(in the rows, 128 means zero)
Named moves, each a turn or a mirror, and the order they were made in; the first pair answered
Zifu:
[113 133 122 129 110 133 156 156 118 108 149] => [119 137 114 123 107 142 162 147 119 111 147]
[ 79 132 143 127 141 120 114 128 128 133 122] => [ 99 148 121 111 132 144 131  98 133 145 119]
[210 130  90  99 147 154 148 116 164 115 137] => [162  95 144 137 167  95 106 188 152  87 144]
pura:
[154  66 127 188 121 134 152 150 117  76 139] => [201  91 107 168  98 152 150 107 115 101 143]
[127 134 139 125 113 123 121 127 117 127 142] => [121 129 141 132 118 122 120 135 117 123 142]
[188 122 137 100 119 113 130 140 139 128 147] => [162 113 152 103 127  99 134 163 141 114 145]
Dovuz:
[160 127  99 137 131 157 120  96 119 148 128] => [127 124 157 105 108 116 164 129 138 102 150]
[123 128 128 112 152  86  79 138 118 156 100] => [132 146  99  76 140 131 144 101 139 154  97]
[139 140 143 157 110 122  96 104 112 140 141] => [140 150 136 129  98 141 143  87 128 130 144]
bidi:
[135 129 136 141  92 155 135  91 119 130 141] => [142 110 134 162 100 158 138 113 122 121 147]
[138 130 153 100  90 151 170 114 132 114 153] => [138 134 154 111  84 156 155  99 122 121 157]
[144 102 137 149 151 102 113 167 133 126 124] => [135 118 138 112 151  91 133 167 143 124 115]
[187 108 141 151 121  94  96 145 115 149 138] => [186 103 139 133 130  86 117 168 130 136 133]
Pairs:
Between the rows of a pair lie two moves.
[106  89  89 201 165 178 131 171 131 108 120] => [156 182 114  61  82 145 176  88 151 124 133] | pura pura
[158 134 132  78  97 136 171 131 156 118 148] => [162 142 135 120  79 153 123  84 124 144 159] | bidi bidi
[114 133 168 139 140  97  68 152 113 120 133] => [150 153 110 101 122 180 158  87 141 127 133] | pura Dovuz
[ 98 118 130 209 111 167  72  94  99 147 129] => [102 161 182 114  49 126 136  74 126 118 155] | pura Dovuz
[104 125 111 131 147 117 118 120 127 140 109] => [102 132 125 108 130 112 147 117 137 125 120] | pura Dovuz
[163 119 121 115 119 104 134 163 151 112 136] => [151 134 119  93 121  99 139 152 152 117 125] | pura bidi
[168 126 108 117 130 152 162 117 154 114 139] => [147 113 141 147 148  98  91 160 130 116 136] | pura Dovuz
[191 136  88  79 148  75 132 163 153 152 100] => [181 128  75  92 165  84 125 169 150 158  89] | pura Dovuz
[208 136 131  83 162  93 125 173 184 139 133] => [208 128  99 107 187 120 112 167 178 157 117] | pura Dovuz
[136 110 187 124  67  64 142 181 131 123 176] => [163 153 150  73  47 102 176 112 140 150 163] | bidi Zifu
[ 90 134 116 130 145 147 148 127 139 129 114] => [ 78 133 140 135 139 124 131 136 132 123 121] | bidi Dovuz
[ 99 107 122 125  97 110 147 125 111 109  91] => [108 114 114 131  89 124 142 103 105 120  92] | Zifu bidi
[107 165 138 131 118  89  77 106 114 157 113] => [ 93 166 160 106 105  78 112 114 127 133 124] | Dovuz Dovuz
[ 71 153 159 100 115  90 149 120 116 117 136] => [105 145  88 132 133 170 164  82 117 144 124] | pura Zifu
[153 134 119 136 101 159 139  84 120 131 142] => [127 129 154 148 113 103  82 120 102 132 136] | pura Dovuz
[ 84 149  97 119 157 152 131  90 121 150  92] => [ 64 111 120 166 170 141 121 136 118 124 108] | Dovuz pura
[ 47 171 159 131 139 145 103 129 115 148 113] => [ 88 177 128 141 133 173  91  98 109 173 114] | pura pura
[117 133 118 186 108 162 112  90 129 105 140] => [104 126 140 164 100 147 150 114 147  76 149] | Dovuz bidi
[169 150 111 141 116 122  92 124 114 154 144] => [159 157 133 123 107  97  93 133 116 144 148] | Zifu pura
[164 140 122 125 135 110  88 140 125 145 125] => [163 156 115  94 125 122 122 121 137 143 122] | pura Dovuz
[144 117 136 119 142  96 148 164 107 102 130] => [163 146 112  97 123 126 157 106 103 127 126] | Zifu bidi
[126 179 126 108 104 141 103  74 140 152 133] => [154 112 119 190 128 157  95 142 144 126 156] | bidi bidi
[139 141 109  98 175 125 122 122 125 166 113] => [128 149 124 102 162 120 108 105 113 170 119] | pura bidi
[123 130 109 169 132 181  97 105 102 147 150] => [120 107 119 145 134 178 171 152 140 100 162] | bidi Dovuz
[118 135 103 134 125 183 175 109 141 144 132] => [ 83 132 130 119 128 156 187 133 147 123 132] | pura pura
[161 128  85 124 137 119 128 160 120 141 135] => [155 137 106 102 123  97 133 162 124 133 140] | pura Dovuz
[154 117  95 136 161 126 146 178 151 106 149] => [127 130  96 112 170 116 156 176 154 106 131] | bidi pura
[124 132 141  83 111  96 148 102 127 103 137] => [135 126 131 119 129  85  82 108 103 130 127] | Dovuz pura
[ 82 129 119 136 177 135 142 172 128 136 123] => [145 168  94 102 142 156 142 110 128 168 128] | pura pura
[ 98 134 104 105 165 116 118 139 138 140  80] => [102 135 106 136 153 128  88 113 118 154  88] | bidi bidi
[170  97 151 124 103 150 179 100 158 126 161] => [132  94 185 106 114 103 172 139 162 109 155] | Zifu bidi
[142 159 172 149 110 129 101  65 107 154 161] => [143 113 182 192 133 116  98 130 114 127 172] | Zifu bidi
[116 125 118 119 132 132 144 139 156 106 126] => [100 134 132 115 128 117 129 134 147 109 124] | bidi Zifu
[143 144 117 128 114 140 120 102 118 137 148] => [127 145 131 129 122 115  96 117 110 138 142] | pura Dovuz
[ 77 137 150 172 112 152  96  80  99 141 136] => [ 92  85 142 177 148 142 146 177 139  95 138] | bidi bidi
[161 160 121  74 126  86 107  93 137 148 137] => [131 151 157  88 118  64  96 107 129 132 150] | bidi pura
[139 120 103 144 130 134  96 133 145 152 154] => [137 139 126 103 106 111 117 128 154 141 162] | pura Dovuz
[133 153 173 115  77 109 154 101 129 108 168] => [ 97 113 179 167 111 104 136 148 123  92 164] | Zifu pura
[105 110 136 135 127 143 195 147 146  94 138] => [109 100 129 143 162 109 143 190 138 109 115] | Dovuz bidi
[150 143 158 118 101  96 109 173 117  89 157] => [160 156 131  89  92 136 162 141 135  89 154] | Dovuz Dovuz
[143 133 120 110 115 135 148 123 128 131 120] => [131 128 144 118 114 105 121 143 120 126 124] | Dovuz bidi
[ 99 109 115 170 116 166 150 107 115 117 128] => [ 94  94 130 175 127 139 142 148 120 104 130] | bidi Dovuz
[ 91 126 152 167 106 142 113  85 100 105 147] => [ 97 140 150 145  96 144 128  70 105 106 146] | Zifu pura
[142 126  97 140 132 164 140 102 134 138 129] => [121  99 132 166 133 137 135 147 134 109 147] | Dovuz pura
[ 96 115 134 146 150 139 136 146 125  93 142] => [105 140 118 108 141 151 162 118 135 102 131] | bidi Zifu
[109 129 125 141 150 133 122 119 110 138 112] => [121 142 122 125 139 137 130 104 113 144 113] | Zifu pura
[167 137 141 128 108 102  94 124 114 136 137] => [172 147 129 106  98 122 130 105 125 132 138] | Zifu Dovuz
[ 76 101 132 129 143  96 168 171 141 114 101] => [149 132  69 133 138 137 120 101 123 179  86] | Dovuz pura
[151 106 112 136 141 118 157 154 148 116 141] => [153 103 115 147 144 109 136 161 140 121 141] | Zifu Dovuz
[121 100 184 124 114 102 126 170 125  95 159] => [169 134 133 106  89 169 150  84 124 129 158] | Zifu bidi
[113 124  97 137 134 180 147 111 105 141 127] => [ 94 112 106 142 142 174 153 128 108 129 126] | Zifu Dovuz
[110 119  79 158 162 154 106 128 112 153 106] => [115 111  74 149 170 153 125 147 125 143 103] | bidi Zifu
[163 128 103 135 122 140 158 128 146 126 128] => [167 122 102 157 132 130 120 136 134 139 124] | Dovuz Dovuz
[157  64 102 129 133 133 145 155 153 101 126] => [131  76 104 101 142 122 157 157 159  98 109] | bidi pura
[100 134 103 140 128 162 134 103 127 134 113] => [118 144 103 125 113 160 141  93 132 135 120] | bidi pura
[ 88 105 135 137 143 151 100 113 123 125 106] => [ 89  95 134 129 153 145 118 137 137 113 104] | bidi bidi
[132 148  94 130 127 178 135  62 116 169 119] => [ 86 146 176 118 123  76  84 122 103 146 125] | pura Dovuz
[103 106 133 157 139 116 110 167 126 116 126] => [165 150 111 114 101 133 116 103 129 147 132] | pura pura
[155 134 145 112  82 100 126 123 127 127 153] => [169 131 123 134  90 121 110 109 117 143 149] | bidi Dovuz
[128 128 102 149 127 153 113 127 129 129 137] => [128 120 104 145 136 147 124 148 138 119 134] | bidi Zifu
[123 154 112  65 163 104 195 142 145 124 107] => [ 84 159 113  77 175 106 174 126 127 136  91] | pura bidi
[ 87 156 118 118 131 142 110  79  96 147 107] => [ 82 135 129 157 133 142  95  94  87 139 121] | pura bidi
[116 131  96 145 142 141  77 102  90 168  95] => [100 162 150  66  97 100 135 100 114 135 114] | pura Dovuz
[103 143 148 108  90  96 145  64 125 109 139] => [ 74 101 153 169 125  94 119 112 114  95 135] | Zifu pura
[ 90 157 161  95 106 122 173  79 169 110 116] => [ 88 147 183 157  99 107  94  71 132 127 129] | bidi Dovuz
[168 141 123 123 104 118 105 115 150 157 121] => [159 136 142 125 102  99  97 131 149 149 126] | Dovuz Dovuz
[130 132 104 126 115 179 149  71 122 133 137] => [133 103 119 182 131 155  90 108 102 133 145] | Zifu pura
[136 140 128 123  88 109 145 141 153 100 136] => [143 135 102 133  97 139 156 129 154 106 130] | pura Zifu
[118 127 128 141 128 160 137 102  99 131 142] => [125 126 132 147 125 153 121 104  95 134 145] | Zifu pura
[136 178 110  93 131  71 126 148 128 140 111] => [136 173 106 108 140  70 109 152 122 145 107] | Dovuz Zifu
[130 116 130 155  89 151 110  87 113 162 112] => [118 117 129 136  85 164 155  86 129 146 113] | Zifu Dovuz
[ 38 130 157 157 125 122 128  97  94 132 135] => [ 66 148 124 146 120 153 132  58  94 157 126] | Dovuz pura
[115 140 106 145 119 145 130 105 115 145 132] => [103 141 132 126 105 127 154 117 124 124 143] | Dovuz Zifu
[149 109 133 135 128 107 110 162 124 118 158] => [172 125 126 120 113 113 112 139 124 130 160] | pura pura
[188 108  85 132 161 129 115 183 143 139 113] => [172 110 100 101 148 130 171 185 163 112 123] | Dovuz pura
[130 136 164 109 116  98  89 117 125 137 123] => [154 139 122 111 114 154 124  82 134 147 121] | bidi Dovuz
[ 75 161 162 134 119 105 128 134 124 131 126] => [ 83 170 140 117 115 133 161 110 134 134 122] | Dovuz Dovuz
[103 141 159 139 105 110 108 100 113 136 129] => [137 137 128 150 102 147 124  81 119 144 134] | bidi Zifu
[236 104  66 165 135 154 111 134 129 154 115] => [229 134  94  69 116 111 171 151 163 128 111] | bidi pura
[126 135 114 102 143 124 147 152 140 125 113] => [124 124 113 121 152 124 135 164 136 124 113] | pura Dovuz
[125 141 147 157  98 132 117  98 112 124 145] => [115 136 155 160  99 124 118 109 113 115 145] | Dovuz Zifu
[ 87 159 159  93 130  82  78 123 102 142 109] => [126 144 105 152 136 155  69  84  91 168 113] | Dovuz bidi
[ 77 118 123 148 146 145 131 121 119 131 119] => [110 124 100 149 141 162 129 103 120 145 120] | bidi pura
[ 81 114 166 125 134 133 159 106 117 113 160] => [ 92 123 155 121 128 149 162  86 115 121 160] | bidi Zifu
[139 127 140 118 112 132 160 127 135 112 147] => [120 129 144 111 119 126 162 131 135 109 139] | pura bidi
[150  84 100 131 167  90 133 178 138 158 115] => [168 116  92  81 143 100 166 138 149 166 115] | Zifu pura
[135 102 100 133 153 132 128 170 149 105 107] => [116 153 106  79 132 123 125 112 139 129  92] | bidi bidi
[113 133 168 149 106  87  98 132 105 117 150] => [118 169 137  94  97 115 141  82 118 133 132] | Dovuz pura
[141 114 124 151 102 167 177 133 148 102 142] => [140  98 119 193 125 155 117 151 127 119 133] | Zifu Dovuz
[154 127 149 163 112 138 161 169 152  62 175] => [162 139 136 144 106 154 181 148 159  66 173] | Zifu pura
[154 125  92 112 153 139 170 137 148 126 130] => [168 135  97 102 139 134 165 128 147 131 135] | Dovuz Zifu
[ 81 111 129 167 137 145 122 123 114 122 122] => [ 77 113 127 133 145 131 152 145 133 109 113] | bidi bidi
[167  98  98 162 149 145  69 101 112 140 134] => [163  88  95 102 174 119 136 166 158 105 119] | bidi bidi
[109 142 120 116 153 120 114 132 118 145 105] => [117 137 115 132 153 129 104 129 112 149 109] | pura bidi
[161 133  76  94 124 162 155 103 145 143 111] => [142 110  64 133 157 166 128 128 135 147  97] | Zifu Dovuz
[123 117 125 123 114 113 135 138 130 139 127] => [122 122 127 125 110 115 128 127 125 144 127] | bidi bidi
[193 137 149  65  80 104 154 130 152 112 166] => [146  80 166 143 127  88 115 202 139  89 164] | Zifu pura
[116 144 121 155  84 157 121 108 112 155 151] => [127 109 116 159 108 151 155 172 140 125 152] | bidi bidi
